(in the rows, 128 means zero)
A single turn carries every row of the set below to another of its rows. Some are shown first; where does it send the rows asked next?
k_777: [129 116 115  82 111 146 111 110  90 133 132 109  93  82 114 120 137 143
 122 130 108]
k_575: [111 138 112  87 120 123 116 102 119  89  97 107 143 108 115 122 153 101
 100 165 150]
k_293: [113 139 117 104 131 113 141 124 130 127 102 113  85 165 122 155 139 126
 104 189 144]
k_716: [100 137  86  90 130 122 118  92 149  96 112 122 147 119 127 122 154  99
 106 163 142]
k_594: [106 142 113  98 128 110 141 125 130 120  98 128  90 166 119 162 141 118
 110 177 145]
k_624: [131 133  96 101 126 129 129  97 109  92 105 106 134 122  87 114 144  95
 113 177 147]
k_690: [134  98 106 127 101 140 144 156 118 147 117 103 120 130 103 115 155 104
 151 168 110]
k_847: [138 100  82 109 114 130 118 121 142 133 127 121 117 138 121 121 200 145
 158 135  89]
k_251: [133 150  85  98 144 111 130  98 124  96 111 116 130 126 101  97 143 116
 126 176 123]
k_473: [108 156 112 116 137 128 145 143 138  91 119 127 131 147 124 166 171 102
 131 148 144]
k_37: [109 116 118  94 121 135 137 136 137 149 120 140 129 110 152 136 159  83
 150 128 139]
k_47: [148 119  96 127 125 122 141 138 130 150 110 115 124 136 138 108 177 134
 161 160 101]
k_395: [127 103  73 102  93 172 125  99 110 126 139 123  96 109  98 125 147 132
 136 149  92]
k_65: [115 142 119 145 147 137 140 142 132 117 132  95 125 140 115 134 138 113
 113 168 148]
k_354: [121  98 139  95 114 149 113 138  99 133 134 123  94  93 105 107 142 113
 143 129 122]
k_814: [124 106  77  82 106 137 102 103 134 125 120 122 102 128 124 138 182 161
 144 126  91]
k_571: [106 145 113  98 125 122 139 122 130 112  95 138  84 164 130 161 148 115
 109 184 144]
k_657: [125  97  77  90 107 169 110 105 119 125 139 126  79 125 103 120 150 144
 149 147  91]
k_10: [115 117 138 121 131 119 159  91 131 127 133 128  71 107 104 151 182 143
 106 149 147]
k_282: [122 105  87  92 116 139 114  82 116 155 134 124 112  98 109 144 140 115
 126 103 133]
k_427: [112 164 106 132 141 150 141 138 135  87 115 139 121 146 137 139 172 114
 136 165 136]
k_67: [144 106  87  79 109 146 127  80 118 130 133 114 110  96 132 165 188 135
 125 130 114]
k_435: [136  92  94  74 115 148 107  84 125 137 128 112 101 114 129 167 189 136
 130 122 128]
k_755: [114 108 141  94 103 135 138 166 111 138 116 113 119 102 124 131 151  92
 142 146 124]
k_772: [117 159 113 148 144 151 137 136 128 107 120 118 118 141 132 119 151 126
 127 177 139]
k_713: [111 143 108 113 135 124 140 116 134 126  99 127  82 167 127 148 137 124
 103 190 146]
k_133: [125  97 106  82 124 143 100  91 111 156 129 113  93 107 108 144 147 124
 133 105 143]
k_870: [131  90 100 113 103 156 123 139 115 121 137 120  97 124  92 107 166 128
 157 152  85]
k_273: [123  91 125  97 131 145 113 107 123 154 135 130 112  98 130 138 163  95
 139 108 151]
k_896: [127 121  71  92 101 128 110  99 122 130 118 127 114 118 118 130 172 162
 139 121  86]
k_562: [144  94 105  98 133 135 120 102 142 143 134 121 122 112 149 152 206 124
 140 128 125]
k_746: [112 146 123 121 144 120 145 150 132 108 130  96 132 138 111 162 154 103
 115 154 152]
k_919: [133 105 117  80 122 153 105 109  93 134 136 111  75  99 103 120 139 139
 137 136 112]
k_102: [ 90 128 135 121 107 123 146 112 134 108 124 142  65 113 105 125 167 159
 116 152 118]
k_688: [103 123 120 126 117 100 143  96 145 126 111 137  86 131  95 143 188 156
 112 129 137]
k_257: [107 148 112 107 130 124 135 119 134 120  95 137  83 164 136 146 144 127
 109 184 143]
k_463: [ 96 109 111 128  97 134 152  99 147 107 123 143  76 132  89 149 188 143
 118 157 125]
k_539: [ 91 119 124 131 124 127 150  94 140 131 138 150  65 117  93 125 151 135
 114 140 144]
k_600: [127 143  81  87 142 125 136  92 141  85 126 115 135 120 130 115 163 110
 114 189 121]
k_991: [141 118 101 108 132 138 151 120 141 145 122 134 123 117 168 138 192 105
 156 155 124]

k_991 moves to k_755
k_133 moves to k_657
And these:
k_251 moves to k_716
k_896 moves to k_282
k_273 moves to k_870
k_772 moves to k_473
k_571 moves to k_293
k_102 moves to k_688

